In the rows, 128 means zero.
The rows of X fall into 4 groups, and each row is roughly a mix of its group's hidden directions.
X, 136 rows:
[[128  68 109 154 148 120 127 160 165  92 167]
 [163 125  50  93 136 160 147 124 140 133 113]
 [124  94  95 162 127 141 127  85  74 113  87]
 [119 171 137 137 132 106 142 138 204 117  90]
 [147 157 183 136 173 123 169 162  95 131 121]
 [123 142 134 111 136 114 186 144 175 113 187]
 [128  95 158 137 149  75 113 149 162 184 123]
 [201 103 177 129 142 133 157 122 114 110 113]
 [ 82 134 101 132 159 113 162  85  73 136 132]
 [ 80 167 100 152  99 163 119  99 113  90 107]
 [138  99 148  95  79  70  92 125 147 128 108]
 [151 128 110 182 131 100 190 134 154 107 101]
 [168 112 108 139 159 112  86 182 144  90 112]
 [118  85 156 174 136  88  81 141 116 150 155]
 [125 139  76 150  96  91 116 102  82  88 136]
 [131 126 179 135 174 125 146 166 166 163  95]
 [134 121  99 103 185 103 139  85 177 114 141]
 [123 178 157 158 128 116 146 141 177  74 124]
 [120 142  80 152 148 110 179  94  99  93 152]
 [152 145 151 140 147 166 199 139 140 138 167]
 [131 169  53  99 103 109 103 114 125 145 128]
 [138 161 142  97 152 125  83 165 113 184 105]
 [137  53 149 138 142 128 112 159 107  86 108]
 [103 113 102 110  77 141 135 102  60 140 143]
 [143 112 135  93 162  96 138  76  87  98  97]
 [140 119 132  92 162 130 170 135 170 170  80]
 [ 75 120 110 122 172 106 135  62 138 138 128]
 [138 107 176 180 148 144 145 118  83 111  90]
 [173  62 144 126 155 132 146 100  89 131 110]
 [104 141 119 128  75 150 173  99  71 125 117]
 [140 150 155 108 162 129 194 150 176 130 115]
 [155 123 166  81 116  92 108 157 148 165  90]
 [ 86 162 174 144 101 138 142 142 139 186 143]
 [186 146 111 141 123 138 184 158 143 152  94]
 [109 114  56  95 114 103 131 108 153 104 158]
 [142 131 145 115 121  93  88 145  63 173 143]
 [136 147 108 121 123 115 154 147 201 144 179]
 [ 93  78 134 165 108 117  93  92 110 114 169]
 [127 124  37  98 108 116 107 120 126 134 132]
 [134 130 108 135 170 159 140 127 182 110  68]
 [161 166  73 157  90 123 118 122 168 154 135]
 [115 160 143 143 122 157 207 123 125  92 115]
 [157 157 164  86 145 120 128 154 132 105 191]
 [160 181  78 120 145 117 158 129  90 116 157]
 [138 114 129 100 156 136 203  95 144 136 164]
 [124 129 175 111 129 119  76 169 155 151  84]
 [ 88  80 138  93  88 101 119 126 116 142 175]
 [114 167 163 156 167 158 154 165 166 106 118]
 [103  57  93 142 123 128  95  93 155 118 120]
 [118 126  94 103 104 180 126  92  74 119 101]
 [ 91 119 195 126 119  98 168 112  95 119 144]
 [150 140  83 185  93 136 124 147 134 106  80]
 [138  86 141  97  83 100 106 154 117  78 153]
 [121 178  85 111 108 169 148 115 110  82 151]
 [133 129 136 176 125 142 156 122  83 128 197]
 [143 129 126 167 102 145  99 201 120  94 118]
 [ 55 135 107 159 107 145 121 119 139  80 117]
 [196 106 135 134 171 127 103 159 124 148  93]
 [162 191 119 155 117 140 143 177  90 122 134]
 [139 172 102  93 109 139 202 128 145 127 119]
 [102 121 140 155 106 132  85 115  78 116 188]
 [130 135 163 135 140 113 102 127 187 117  62]
 [141  91  54 100 152 127 104 105 119 154 137]
 [ 85 106  88 145 102 129 103 170 156 112 173]
 [145 107 115 139 123 110 199 133 154 166  86]
 [ 82 175 140  98  92 114 126 113  95 173 132]
 [134 137 117 182 130 139  89 160  71 161 116]
 [138 156 147 152 103 130 121 127 207 155 156]
 [128 142  89 132  96 172 151  78  98  90 113]
 [129 166 102 149 150 131 179 116  85 104 173]
 [165 116 110 181 105 170 122 158 120 168 102]
 [112 121 145  92  70 145  98 137 176 116 164]
 [139  84 142 133 120 132 164 164 176  95 172]
 [118 145 134  98  91 165 105  96  68  96 126]
 [126 118 149  91  96 104 175 123 101 189 119]
 [180  81 102 131 153 123 172 143 152 153 102]
 [102 120 150  54 150 107 111 157 103  99 135]
 [126 136 110 189  97 143 124  66 155 145 116]
 [128 169 144  87  72 146 120  85 112 137  97]
 [107  48  98 110 143 126 123 138 165 122 150]
 [ 78 101 186 138 141 114 158  87 112 126 111]
 [ 98 159 173  98  64 127 104 129 147 146 122]
 [127 108 139 184 152 127 137  87  85 109  83]
 [117 106 148 111 146 202 110 126 126 173 157]
 [121  74 143 198 140 156 132 130 147 157 123]
 [127 152  88 168 115 138 121  68 103 155  94]
 [121 103  73 168 130 121 168  76 124 102 128]
 [145 165 166 117 168 119 104 170 120 179 108]
 [ 82 204 159 138 119 121 149 131 151 142 136]
 [122  56 132 112 113 151 154 154 127  83 155]
 [ 90 112  89 131 141 113 167  73 161 116 157]
 [109 134 146  53 121 128 104 102 113 120 176]
 [129 104 170  92 110 161 139 122 197 122 141]
 [139 132  98 175 143 160 102 124 139  58 124]
 [100 193 117 159 132 113 129 186 112 132 146]
 [179 154 115 175 117 114 174 166 121 139 103]
 [138 122  97  66 129 111  77  96 156 132 104]
 [125  60 104 131 177 103 134 147 166 125 139]
 [119 159 128 113 176 185 137 126 158  84 104]
 [149 172 131 141 111  83  96 175  97 127  93]
 [ 96 100 161 154 151 138  65 142 107 166 125]
 [120 129 191 140  98  75 146 131 146 154  96]
 [128 140 170 123 152 108 144 101  65 124  79]
 [ 95 142  64 115 106 122 134 118 136  87 177]
 [ 91 155  78 101 149  94 124  78 148 145 139]
 [147 118  80  96 114 133 177  78 115 120 162]
 [124 115 149 110 105 125 166 148 165  76 181]
 [173  68 119 157 157 100  95 149 144 141 138]
 [ 95 154 138 119 151  66 145 154 129 103 176]
 [184 141  91 115 102 147 165 127  87 160 146]
 [124 116  99  73  88 138 106 101 170  98 102]
 [150 135 144 121  80 129 143 119  65  97 172]
 [153 100 111 104 175 105 119 198 130 144 127]
 [171 119 167 145 101 180 119 136 143 167  93]
 [122  61  93 153 123 139 120 165 127 139 175]
 [ 94 144 117 116 105  88 141 127 164 192  98]
 [114 138  60  94  89 124 133 109 155 122 165]
 [128 135 141  94 132  93 167 141 172 187 103]
 [113 113 166 125 165 158  99 158 162 169  90]
 [147 150 105  96 137  75 107 163  86  92 142]
 [ 89 109 132 159 155 109  64 131  87 148 118]
 [156 133 125  87 145 126 106 203 117 162 128]
 [ 99  69 134  74 123 136 119 144 107  85 141]
 [ 90 178 126  90 124 177 125 101 125 104  96]
 [152  93 114 127  94 139 146 121  86  60 143]
 [163 116  74 137 175 120 108 169 136 163 145]
 [172 150 133  84  85 137 109 104 102  97  90]
 [ 74 191 162 128 119 141 155 118 144 103 113]
 [ 98 169 103 128 159 159  95 124 178  97 105]
 [118 120 110 113 132 124 126  92  62 141 189]
 [123 116 102 158 155 101  61 147 168 138 151]
 [157 117 121  94 117 128 121  82  96  73  86]
 [123 149  93  79 182 131 176 100 114 132 133]
 [146 166 124  93 124  98 118 139 200 136  98]
 [159  73 164 122 108 125 149 118  67 144 121]
 [107  66 109 141 107 118 105  93 149  76 127]]
Each list below has one row that fits no group; the rest each fit one group, if only roughly. Name that row.
  * Q884: [117 125 186 136 132 118 165 104 161  68 124]
  * Q81: [183 158 107 104 126 114 142 109  85  76 125]
  * Q62: [158 146  93  92 149 128 118 120 117 204 125]
  * Q153: [181 139  72 146 176 138 122 153 133 101 126]
  * Q809: [183 138 117 130  80 118 111 167 117 160  88]
  * Q811: [105 155 165  92 174 129 154 135  70 132 113]
  * Q364: [148  85 191 138 143 115 154 144  90 137 162]
  * Q578: [161 156 118 131 134 167 105 119 195 150  94]
  * Q105: [140 157 177 141  84 112 134 189 116 139 151]
  * Q937: [145 122 130 147 195 111 189 155 134 137 142]
  * Q695: [127 134  96  71 160 152  98  90 107 166 141]
  * Q459: [160 145 163 102  91  61 140 148 141 135 108]
  * Q184: [ 84 125 123 150  93 147  63 118 134  84 126]
  * Q59: [129 170 118  67 161 160 165 139 158 127 140]
  * Q944: [105 129  91 177 107  88 124 136 108 155 180]
 | Q695
  * Q685: [157 116 119 136 166 142 121 174  91 181  93]
  * Q342: [113 149 126 155 196  88 155  98 154 145 136]
  * Q690: [138 181  92  99  83 159 124 144 104 164 139]
  * Q583: [102 100 198 140 156 124 149 126 163  94 141]
  * Q425: [196 162  82 106 142 125 115 138  97 148 138]
  * Q120: [177 166 113 103  68 110 127 145  93 122 139]
  * Q504: [ 82  74  79 139 158 107 101 141 111 115 133]
  * Q288: [ 93 103 125 103 154  86  88 110 117  75 151]
  * Q228: [165  91 154 167 121 108 119 141  88 105 178]
  * Q149: [174 148  90  77 157 147 135 137 170 110 114]
 | Q288
  * Q780: [131 176 178 126 105 133 156 127 105  73 151]
  * Q83: [ 98 109 201 127 142 132  87 116  90 132 136]
  * Q853: [157 117 191 132 114 158 132 132 159 185 118]
  * Q905: [157 129 178 155 150 129 174 153 134  83 158]
  * Q822: [128 131  89 118 116 136  65 116 167 180 118]
  * Q199: [110 157 175 131 155 132 176 102  81  96 123]
  * Q532: [160 160 173 141 120 110 115 133 128 202 122]
  * Q305: [161 138 128  88 172 100 129 100  82 159  98]
  * Q345: [142  86 132 162 152 125 190 128 132  77 139]
  * Q47: [150 118 176 131 172 140 153  81 163 115  94]
  * Q261: [161 141 136  96 102  65 172 126 156 105 124]
 | Q532
  * Q188: [114  79 124 168 130 135 107 197 113 140 147]
  * Q507: [149 119  62 102 115 165 125 125  88 120 166]
  * Q380: [176 139  97  82 179  97 140 104 131 133 149]
  * Q512: [ 87 103 127 170 140 120 149 154 115  71 166]
  * Q478: [104  88 183 124 171 159 151 154 139 154 143]
  * Q595: [150 107 140 152 129 129 101 194 146  71 128]
  * Q508: [145 105  74 111  89 138 144 154 110  74 151]
  * Q70: [108 104 146 120 188 108  90 137 113 174  95]
  * Q616: [114 152 111 148  98  98  52 122 156 109 123]
  * Q209: [ 71 147 140 160 117 106 165 139 102  93 167]
  * Q785: [105 123 138 169  66 133  92  80 114 139 141]
 | Q785
  * Q879: [ 95 177 147 101 183 122 162 130 151  98 130]
  * Q324: [107 102 101 117 141 166 101 114  60  93 136]
  * Q168: [153  68 192 117 118 125 127 130 160 152 141]
  * Q708: [107 101  80  70 107 110 119 128 119  83 150]
  * Q620: [118  47 124 137  94 133 113 156  94 122 140]
  * Q118: [130 151 157 129 129 112 186 117 131  93 190]
  * Q998: [141 128 146 133 155 139 104 163 166 203 126]
  * Q631: [107  66 129 170 125 153 142 111  82 138 100]
  * Q56: [129 125 138 152 195  97  99 119 129 165  85]
  * Q290: [111 125 152 146  97  78  89 137  98 149 180]
  * Q513: [130 138 120 106 158  71 180 119 168 118  98]
  * Q812: [129 119 166 144 181 129 187 139 129 158 161]
  * Q314: [160 132 167 170 114 156  91 130  94 147  83]
  * Q960: [159 135 133 188 111 159 191 133 130 126 150]
 | Q324
  * Q195: [171 134  84 131 163 119 136 160 176 117 169]
  * Q311: [105 118  73  99 165 149  78 127 135 165 138]
  * Q863: [155 164  74 117 154 109 157 135  90 146  90]
  * Q904: [128  70  96 156 176 129 134 117 154 172 118]
  * Q925: [ 58 135 129 153 127 118 170  95 102  97 134]
  * Q162: [118 144 170 154  97 122  75 110 107  75 119]
  * Q501: [112  99 151 132 112 115 118 109  88  52 109]
  * Q768: [101 101 121 110  95 159 108  81 140  90 175]
  * Q181: [145 123 154 110 129 123 211 135 104 144 161]
  * Q384: [108  68 137 164 121 130  82 128 101  83 125]
  * Q446: [104  99 132 199 139  78 104 130 110 139 112]
 | Q384
  * Q820: [200 128  95  87 124 135 100 113 135 115  95]
  * Q777: [ 82 113 138 157  91 149  89 149 103 109  81]
  * Q672: [ 76  91 171 127 116  98 128 134  77 152 138]
  * Q814: [191  91  85 149  98 123 128 128 141 105  97]
  * Q98: [152 126 120  54 113 167 158 106 152 139 148]
  * Q546: [142 123  84 109  91 150  80 144  85 149  96]
  * Q842: [147 144 184 129 128 157 157 109 131 187  96]
  * Q556: [168 108 175  83 175 126 111 151 158 140 129]
  * Q215: [ 99 129 151  65 172  95 140 157 146 154 127]
  * Q145: [147 122 115 132 186 103 171 119  97  75 134]
  * Q931: [131 125 152 100 104 138 159  58  87 150 113]
  * Q179: [141 153 160  92 136 155 146 136  93 152 192]
 | Q215
  * Q3: [195 176 118 116 114 129 157 151 121 106 161]
  * Q183: [ 97 104 148 117 111 101  88 172 106 180 150]
  * Q605: [128  65 120 144 134 121 151 122 104 188  95]
  * Q286: [158  90 154 180 152 134 165 154 101  98 142]
  * Q206: [138 141  98  96 163 147  81 131 179 161 150]
  * Q645: [117  81 117 128 146 117 134 100  76  68 109]
  * Q173: [158 115 122 177  88  80 115 151  97 152 103]
  * Q875: [ 95 138  84 106  95 155 139  68 140 154 144]
  * Q92: [148 149 128  70 158 151 181 149 143 152 153]
  * Q598: [118 152  85  62 113 133 103 142 103 169 121]
  * Q287: [183 114 114  98  91 116 192 126 123 146 118]
  * Q268: [156 112 157 144 158 103  91 176 100 121  81]
 | Q206
  * Q257: [125  75 107 109 149  79 159  82 149 145 120]
  * Q272: [111 150  74 143 134 148 100 132 111 103 193]
  * Q709: [123 177 110 121 159 132 129 157 173  97 180]
  * Q310: [137 173 165  82 141  94 131 169 150 115  97]
  * Q807: [149 143 153  90  59 147  96 131 133 120  93]
  * Q781: [135 138 151 120 139  72 163 163  89  84 110]
  * Q880: [196 154 110  82 128 131 134  90 130 102 108]
  * Q158: [ 88 113 143 127  98 173  86 110 153  88 159]
  * Q200: [145 143 173 141  99  66  98 164 103 132 131]
  * Q982: [181  83 129 117 161 142 116 113 149 181 106]
 | Q781
  * Q321: [162 118 115 111  78 146 120 141 181 129  77]
  * Q212: [ 57 124 129 163 124 138  79 107 100 119 142]
  * Q741: [ 63 145 189 113 110 156 107 117 117 131 131]
  * Q479: [112 178 175  96  95 108 167 134 117 130 161]
  * Q496: [133 143 181 168 169 125 171 132 165 151 141]
  * Q505: [ 88  73  89 110 144 129 160  93 123  98 148]
  * Q156: [129  77 183 162 111 139 150 136 134  79 134]
  * Q17: [139 114 158 161 188 145 167 147 107 167 112]
  * Q232: [125  56  91 106 104 133 122 123 111 162 161]
  * Q312: [ 92 159 156 146 147  86  94 148 182 145 135]
  * Q526: [100 146 103  83 126 155 121  97 138 156  65]
  * Q981: [109  82 146 112  73 127 129 135 109  69 147]
 | Q741
  * Q253: [ 75 115 173 162 113 124 118 182 108 107 118]
  * Q808: [156 130  76 128 184 112 135 114  80 105 109]
  * Q159: [ 76 119 189 143 161 148 114 132 149 118 164]
  * Q521: [166 143  95  82 112 167 114 150 130 146  77]
  * Q541: [130  70 172 147 144  89 127 142 106 172 145]
  * Q455: [166 165 100 140 140 136 161 145  97  66 138]
  * Q890: [125 183 157 126 180 116 170 122 125 170 132]
  * Q684: [150 122 139 197 141 101 130 153 172  92 137]
  * Q897: [109 151 193 106 111 123 143  90  94 151  96]
  * Q258: [165 105 131  75 138 123 191 134 135 158 105]
  * Q779: [123  85  95 183 132 144 164  89 158 140 139]
  * Q516: [103 115 167 174 163 146 166  86 119 159 116]
  * Q773: [ 95 146 113 113 124 125  46 162 115 147 126]
 | Q773
  * Q90: [143 136 127  93 169  88 119 182 168 146 151]
  * Q635: [ 94 136 143 129  73 106  80 101  98 153 102]
  * Q225: [ 84 138 110 138 155 119  72 122 176 155 100]
  * Q230: [153 118 100  71 101 136 171 115 114 168  97]
  * Q719: [119 148  63 166 136 136 102  78 154 120 132]
  * Q533: [ 86 100 155 188 152 163 107 127 158 117 136]
  * Q674: [108 123 133  59 100 116  88  99 154  96 126]
  * Q202: [141 152  91 171  74 133 103  80 130 121 107]
  * Q687: [ 99 153  98 118 164 123 107 101 111 195 104]
  * Q752: [148 132 195 165 125  97 119 155 137  96 162]
 | Q719
